Rows swapped in pairs by one turn or mirror: which row each one swaps with
pogi: [25, 4, 8, -10, -1, -2, -3, 16, -9, 13, 12, -23, 22, -13, -22, -14, -40, 7]
muno: [13, -19, 12, 15, 14, -11, 14, -10, 6, -21, -11, -5, 31, -19, 12, -17, -23, -19]
Nuf: [-5, 8, 0, -5, 6, 25, 18, -6, 17, 20, -27, -56, -5, -2, 8, 9, -24, -16]
Sute: [8, 39, 7, 2, -13, 1, 6, 3, 2, -12, 5, 6, 2, -11, 10, 33, -11, -13]
nur: [-25, 2, -4, -8, -7, 24, -10, -28, 21, -20, -11, 5, -4, -9, -32, -21, 6, -18]
kib: [5, 22, 14, 20, -9, 20, 12, -12, -23, -12, -11, -27, -22, -6, 22, -11, -19, -12]
zek: [6, -8, 15, 10, -19, 28, 31, -23, -3, 14, -4, -2, 8, -12, 28, 22, -23, -8]
vek: [7, 9, -13, -3, -9, 6, 21, -18, -6, -32, -16, -9, -1, -5, -38, 0, -21, 7]
rizu: [-24, -19, 30, 3, 6, 24, 8, -25, 15, 18, 14, -5, 20, -12, 11, -5, -7, 23]
muf: [11, 8, 11, 9, -19, 22, -1, 24, 12, 24, -21, 2, -6, -18, 5, 7, -2, 11]
zon: [-8, -3, -11, -26, 27, 3, 7, -22, 19, 15, -14, 18, 22, -23, -13, -2, -30, 13]
zeki: [-9, 12, -10, -15, 23, 22, -24, -2, 12, 25, 6, -19, 8, -7, 38, -11, -19, 4]
nagu: [10, 1, 34, 5, 20, 11, -11, -7, 10, -10, 3, 17, 2, -12, -14, -45, -26, 4]
vule: [-16, -15, 17, 15, -2, 31, 16, -28, 4, -38, -1, -9, -13, -11, 5, -12, -14, -4]
Nata: [10, 10, 0, 3, -7, 10, -8, -34, -5, -9, -19, -18, -25, -20, -9, 38, -6, 2]
gipi: [-18, 0, 19, -5, -5, -5, -21, -21, 25, 27, 1, -43, 15, -5, -17, 4, -23, -7]
Gilev: [0, 3, 26, -11, -4, 11, -10, -7, 0, 32, 18, -2, 22, 12, 24, -1, 5, -6]
mit: [6, 6, 3, 11, 56, 15, -10, -27, 8, 9, -28, -15, 4, -9, 2, -20, -20, -19]
Kob: [-28, -4, -8, -3, 6, 0, -5, -3, 30, 12, -10, -16, 20, -36, 10, -21, -27, -26]
Tas: [-10, 6, -7, -4, 27, 7, -14, -12, 3, -20, 14, 23, 10, -8, -9, -7, -28, 29]
mopiz: [-8, 0, 26, -2, 9, 4, -3, -37, 4, -4, -20, 20, 11, -14, -44, 10, -17, -3]
Tafu: [5, 21, 9, -10, 15, 31, -6, -19, 28, -18, 15, -38, -7, 9, 22, -12, -11, -9]
tumos: [13, 9, -21, -9, 38, 4, -14, -11, 25, 34, -16, -17, 16, -13, 16, -17, -22, -6]
vivu: [5, 8, 9, 3, -30, 10, 5, -17, 8, 25, -4, -44, 6, -7, 7, -15, -18, 33]
kame: [-14, 9, 1, 7, -8, -1, -27, 4, 23, -18, -13, 4, 14, -15, -21, 21, 0, 15]
guv: [11, 9, 25, -4, 28, 34, -12, -29, 4, -17, -19, 5, -20, -3, 29, -9, -20, -10]
bubu: [12, 12, -9, -16, 8, 2, -5, -20, -14, 29, 4, 11, -2, -16, -19, 25, -9, 12]
lel: [23, 8, 20, 30, -3, 9, -14, -39, 22, 1, -13, -28, -22, -20, -2, -23, -13, 12]
zizal: [-8, 44, 17, -7, 12, 3, -4, 5, 20, 11, -37, -27, -10, -13, 10, -16, 1, -3]
zeve: [2, 4, -13, 3, 28, 5, -11, -7, 0, -7, 3, 29, -7, -5, -17, 24, -15, 2]
Dar: [-13, 32, -24, -11, 13, 6, 8, -3, -4, 23, 13, 3, -7, -3, -24, -9, -6, 16]
Nirov: [-2, 0, 15, 12, -37, 17, 4, 5, 5, -2, -18, 27, -5, 2, -11, -8, -22, -1]
sepir: [5, 10, -9, 1, 21, 12, -51, -6, 0, 8, -17, -9, -3, -3, 8, 12, -16, -16]
moloz: [23, -13, 31, -8, -7, 2, 4, -13, 35, -7, -16, -29, 27, -13, 20, -12, -20, -15]
zel: [-7, 4, -8, 7, 15, 7, 20, -49, 16, 15, -42, -24, 2, -21, -4, -20, -33, -1]
vupu: [17, 16, 8, -12, -10, -6, 2, -32, -12, 30, -3, 5, 13, -2, 8, -5, -40, 29]
vel: [39, 6, 19, 24, -7, 22, 0, -19, 7, -17, -29, -15, 8, -19, 0, -28, -26, 17]
Roz: [8, 17, 22, -4, 2, 12, 47, -27, 5, -3, -12, -20, 9, -14, 5, -6, -17, 34]
Foz: [-12, 24, -4, 3, -11, 9, 16, -16, 7, 4, 22, 1, -2, 12, -19, -20, -42, 22]
demik: [7, -3, 10, 17, -11, 22, -34, -17, -10, -7, 12, -11, -6, -23, 4, -39, -7, 7]
toli: [-21, 21, 14, -10, 4, -29, 21, -16, -11, -19, 1, 1, 4, -18, -8, 6, -19, -10]
Zuge: [5, 9, 13, -14, 0, 16, -22, -27, 8, 33, -28, -27, 6, -19, 0, -10, -10, -35]
mupuv: [-6, 1, 8, 3, 25, 46, 13, 11, 7, -10, -13, 2, 16, 11, 5, -2, 3, -18]
Saviv: [-4, 15, 3, 1, 53, 6, -10, -13, 15, -10, 11, -38, 3, -2, 0, -4, -10, -16]
zomam: [0, 20, 11, -5, 19, 18, 9, -16, 10, -32, -4, -11, -8, 11, -26, 27, -9, -15]
Satak: [-10, -9, 6, 13, -15, 9, 29, -56, 11, 12, 7, 0, -2, -10, 13, 6, -4, -3]
tanu: [5, 39, 7, 8, 14, 1, 19, -4, 35, -3, -25, -9, 18, -20, 5, -28, -38, -9]
vub: [2, 32, -14, -13, 1, 6, 18, -13, 11, 33, -13, -35, 8, 0, -16, -25, -33, -15]

Swapped with moloz: Nirov
Swapped with zeve: tumos
Swapped with muf: muno
Swapped with Saviv: Dar
Swapped with zeki: Tas
Swapped with zek: vel
Swapped with mupuv: pogi
Swapped with bubu: mit

